Y: 3 groups of rows, each row roughly a mix of its group's hidden directions:
Y (126 x 12):
[[-26  -5  15 -28  40 -33  18  37   7  -8   4  28]
 [  7  19   9  -3  -8   3 -51 -33  -4  17  -6 -49]
 [ -8 -15  38 -17   5  21  55  34  13   9   1   6]
 [  7  27 -13 -29  -1 -23  19  36  -6  36  40  10]
 [  1   7  17 -36  45 -23  17  31   8 -15  16  30]
 [ 41  11  44 -22  16   9  13 -20  17  -6  35 -18]
 [ -4  12   4   3  -4  12 -20 -38  -8   7   4 -68]
 [-28 -35  -4  44 -15   6 -16  -5  28  25 -15  28]
 [ 19 -16  -6  -1 -20  -6 -65  13 -20 -21 -10 -23]
 [-18  35 -38  -5 -46  -6 -23  -2 -14   6   2 -32]
 [ 24 -24 -31 -24  11   4  47  28 -17  -4  20  23]
 [-20   2  -7   5 -11 -30 -60   0 -18  -6 -26 -28]
 [  9 -26  10 -12  32 -17  22  26   0 -16  -6  56]
 [ 36 -11 -31  -1  41  10  33 -18 -15 -24 -10  24]
 [-11 -15 -26  19 -45   9 -16   1   1  19 -12 -52]
 [ 12 -40   7  14  46   2  -8   0 -20 -39 -17  23]
 [ 22  12  22   3  32  35  57 -14   8   3  -4   5]
 [  7  -6  39 -29  49   1  34  29   2 -11  -5  -3]
 [-19 -47 -33  26 -33   1 -33   4  14 -11   0  12]
 [ -4  26   5  -2 -48   4  -8 -15  23  23  45 -22]
 [  8  12 -20  15 -42   0 -27  40   9 -35  16  22]
 [  1  17 -40 -18 -34   5  -2  37 -32   9  29 -16]
 [  7   8 -18 -10 -39  -2 -38  40 -12 -25  15 -29]
 [ -4 -25 -31  14 -42   6 -43  25 -21 -15  17   0]
 [ 17  30  15 -11  29  32  51  -8 -14   2 -11 -24]
 [ 32  -1   9 -18  34  -1  17  13 -27 -49   6  27]
 [-12 -40  -8  41  11  13 -15 -10   0  17 -38  33]
 [  5 -42   4   6  36 -12  -2  12 -12 -19 -23  50]
 [ -9  37   4 -22   2   7  42   3  -4  -4  -6 -56]
 [-38  27  -7 -29 -45 -19  27   6  13  20  12  -9]
 [ 12  17   3 -29  25  11  62  24   8   6  20 -10]
 [-17  22  -3 -17   6   3  42 -38 -31   3   5 -41]
 [ 22 -16  19 -12  60 -13  -1  -2  -3 -12 -15  40]
 [ -5 -20 -17   5 -32  14  26 -44  -9  23  -6 -42]
 [-19  -6 -20  20  11 -37 -59  -2  -3  -2   3  29]
 [ -6 -30  25  -4  16  47  26  -1  38 -10 -15 -21]
 [ -1 -42 -24  -4   6 -18 -12  17  -8 -12  -6  60]
 [ 36 -23   1 -22  17   5  55  21 -21 -21   1   6]
 [-13  -5 -34  18 -39 -26 -53   6  -1   3  15   7]
 [ 15 -33   3 -15  46 -30 -40   6 -16 -22  -6   5]
 [ 26  36  -5 -29  -2  11  48  26 -10 -19  24   3]
 [-11 -25  48  23  41  13  -3 -20 -16  -8 -26  10]
 [ 18  12  29 -23  31  11  40  22  18  -5  17  37]
 [  1 -21  18  45 -10  32   8 -34  15  33  -5  23]
 [ -8 -44 -11  24   4 -10 -19 -23   0  16 -13  53]
 [ 13  33 -10 -35   8   8  43  11 -21  -9  16 -39]
 [ 24 -25  -5  35  23  -1 -54 -25  -4  -3   7  19]
 [ -9  16 -19 -45  20  -1  26  29   1  34  31 -14]
 [ 22 -12  -3  -5  12  13  47  26   4  22 -16  49]
 [ -9  36 -31  10 -37   9   7 -14  -4   1  11 -52]
 [  9  22  16 -33  31 -21  14  26   6 -21  18  45]
 [-24 -21 -16  -4 -22 -29 -52  23  16  11  24  11]
 [-16 -12 -33  28 -41  37  -2   5 -30  -9 -10 -23]
 [ 31   4  13 -24  41   7  24  43  18  -4   8  27]
 [ -3  48 -29  -2 -52   9   3   2 -16  -2  11 -25]
 [ 21   3   4 -37   5 -42 -17  28 -25 -11  26  29]
 [-24 -30 -17  32  11   7  14 -24 -22   7 -35 -38]
 [ 11 -37  -1  32 -18  -1 -56  -7  -4 -18 -19  13]
 [ 13  32 -25  -4 -32  26  49 -15  12   7  23   3]
 [-20   5   0  17  -3  20  39 -28  10  51 -13  25]
 [ 26 -14  27 -20  51  14  42  11  -1 -13  -7   9]
 [  4 -15 -20  31 -49   8  -9 -18 -32 -36  -5  13]
 [  2  -1  13 -20  30 -21   7  43  27 -12  15  45]
 [ -2  13 -30   9 -56   7   3  10 -46 -18  -7  -8]
 [ 12 -14  42 -22  54  27  -2   0  -9 -20  -6 -17]
 [ 10  -7  -1  21  13  52  12 -17 -33 -25 -22 -29]
 [-15  25 -43   6 -50   0  19 -32   7  17   9   8]
 [ 13  31 -29   5 -56  17  20  10 -23 -10   0 -20]
 [ 19   4   2  31 -21  13 -54 -32   2   9  15 -26]
 [ 23  17  -5 -40   8  -3  56  23 -21   3   0  18]
 [  7  30 -28 -27 -16 -17  -9  17   2 -20  50 -28]
 [ -7  32   4 -34  14 -40  26  10  14  37  18  16]
 [  3 -18  40 -23  24 -33  -3  11  37   0  22  30]
 [-12   5  20  22 -18  34  43   9  20  23 -10  39]
 [ -4  -6 -11  27   6 -26 -67 -10  11  15  18   8]
 [ 17  18  45 -17  -2   7  59   7  13  -7 -13   9]
 [  3  -3  39 -46  39 -23  12  -7  27 -10  -8  12]
 [  0 -34  24  13  30 -17 -37  -1  15 -21  -4  43]
 [  9 -25  21  -3  39  -8   0  32  32   1   1  47]
 [  6   5  -3 -43  25  -8  49  34   2  22   0 -18]
 [-12 -35  16  20  32  -9 -17   9  27   3 -10  51]
 [-11 -18  -1 -21  18 -49 -53  15  -6 -12   8  10]
 [ -4  28 -40 -25 -24 -14  30  23 -33  18  18   0]
 [ -7  -8 -26  15 -47   4 -46  -3 -19 -31  -8 -14]
 [ 29   2  10  33 -21  39 -39   3 -10 -10 -11 -33]
 [ 10   7  -5  -4  39  20  -3 -27 -52 -23 -21 -22]
 [-14 -12  14  31   6   5  -1  -1  34  10   2  65]
 [-27 -19  -3  33 -42  -9 -27 -36  -8 -25   9 -14]
 [ -3 -37  -7  -2 -28 -14 -56  20 -19 -12 -13 -18]
 [ 12 -30 -29  14   6  -8 -44   1 -33 -25 -25 -22]
 [ -4 -15 -28   7 -31  -4 -58   4 -25 -28   4  -8]
 [  1   7 -11  21 -33  33  17 -15   5   1  18 -58]
 [-17  11   3   4 -61  -1 -30  -5  11  23  20 -28]
 [ 31   4  49 -10  28 -16   1  -4  44  -6   5  22]
 [  0   7  11 -42  13 -25   5  39   8 -14  10  48]
 [ 23 -20  40  -6  50  17  17   9  -7 -11 -31   6]
 [-23  11   7  14  37 -17  30 -23 -39  29 -19  18]
 [-18  27 -24  -3 -26  -8  38  10  32  44  12  -2]
 [ 19 -17  21 -27  33  -6   6  -2 -46 -38 -14  16]
 [ 10  28  -8  -3 -46  -1   3  37  25  -9  29  30]
 [-31   2 -29  32 -32 -18 -39   0   9  13  21  23]
 [ 13  -6  36 -12  49   8 -16 -25 -22 -32 -21  -9]
 [-16  15 -23  33 -50  22  -7 -13 -23  -8 -21 -25]
 [-45  -9  -9   8 -39 -19  -2  -1  14  29  -1  43]
 [ 21  -6  27 -13  61   4  11  30  -5 -26  -8  10]
 [ -8  33 -23 -43  -6 -24  36  13 -32  17   7  -1]
 [ -9 -18  -7 -27  13 -18  45  32  10  39 -16  17]
 [-14   6 -43   8 -47 -24 -42   6   4   5  15  -2]
 [ 28  -3   4  -7  19  36  49   7  11  26   1 -35]
 [ 13 -12  11 -12  33  -9  16  30  10   0  -8  62]
 [ 16   6 -14 -20 -36 -34  14  28 -33 -14  12  35]
 [ 16  22 -16  -5  -8  -4  39  11 -64  -2   1  12]
 [ -5  13 -29 -36 -10 -39   6  29   8  28  34  14]
 [-31  -5 -13  11 -10 -37 -58  -8  16  20  10   8]
 [ -2   3 -38  20 -10   5 -35  22 -35 -36 -25  13]
 [-15   4 -47  26 -55  -3  15  -6 -17   2 -13   4]
 [  1  52 -16  -3 -31  -4 -24  14 -13 -39  22  12]
 [-10   5 -12  45 -50  31  -8 -17  -1  17 -16 -16]
 [-19  -5 -36  35 -59  13   7   1 -14   0 -13  -2]
 [ 11  10  29 -20  19  27  64  14   5  -2 -10  -6]
 [  6 -27 -22  -2   7 -32 -61  11 -12 -19  18   4]
 [ 18  21 -24  -7  -6  14  31   4 -52 -41  -2   6]
 [  0   9 -24  31 -36  19 -48 -18 -18  -1 -21 -18]
 [ 11   6   9 -36  18  -7  50  37  23  13  20  -3]
 [ -9  28 -29 -20  12  26  28  -2  18  31   9 -43]
 [ -6  11 -33 -28 -10 -44 -35  19  -6  16  31   9]]

one row of each group, then the others: which group is each in?
[ 14 -49  20  -7  47   0 -26  10   2 -17  13  22] : L
[ 13 -10 -15  19 -27  15 -17 -24 -35 -37  -1 -42] : D
[ 26  28 -25 -29 -22   1  -3  20   1 -26  45 -21] : A

[ -7  22 -17  -4 -41  24 -17   0 -32 -24 -12 -43] : L
[-21  16  21 -14   8   4  61  -2  21  22  -6  31] : A
[-25 -12 -18  34 -26   8 -29 -38 -22   2 -20 -29] : D
[ 12 -34 -27   3   1  -5  -4  60  -5 -17 -22  22] : D
[-12  -4 -21   2 -63  -2 -38  23  11  -9  13 -10] : L
[ -1  57 -28  -4 -14 -22 -31  -1   6 -11  33  -9] : A
[ 31  36 -21 -10   2 -10 -20 -13  15 -10  43  36] : A
[ 22  16  26 -27  52  14  41 -11   1  13   7  -2] : D
[  2  27  -5 -17 -42 -16 -36   8  18   4  47   5] : A
[ 20 -35  30  -6  32  19  21  17  -3  -7 -30  37] : A
[ 13  26  35 -29  15  17  28  45   7 -17   7 -17] : A
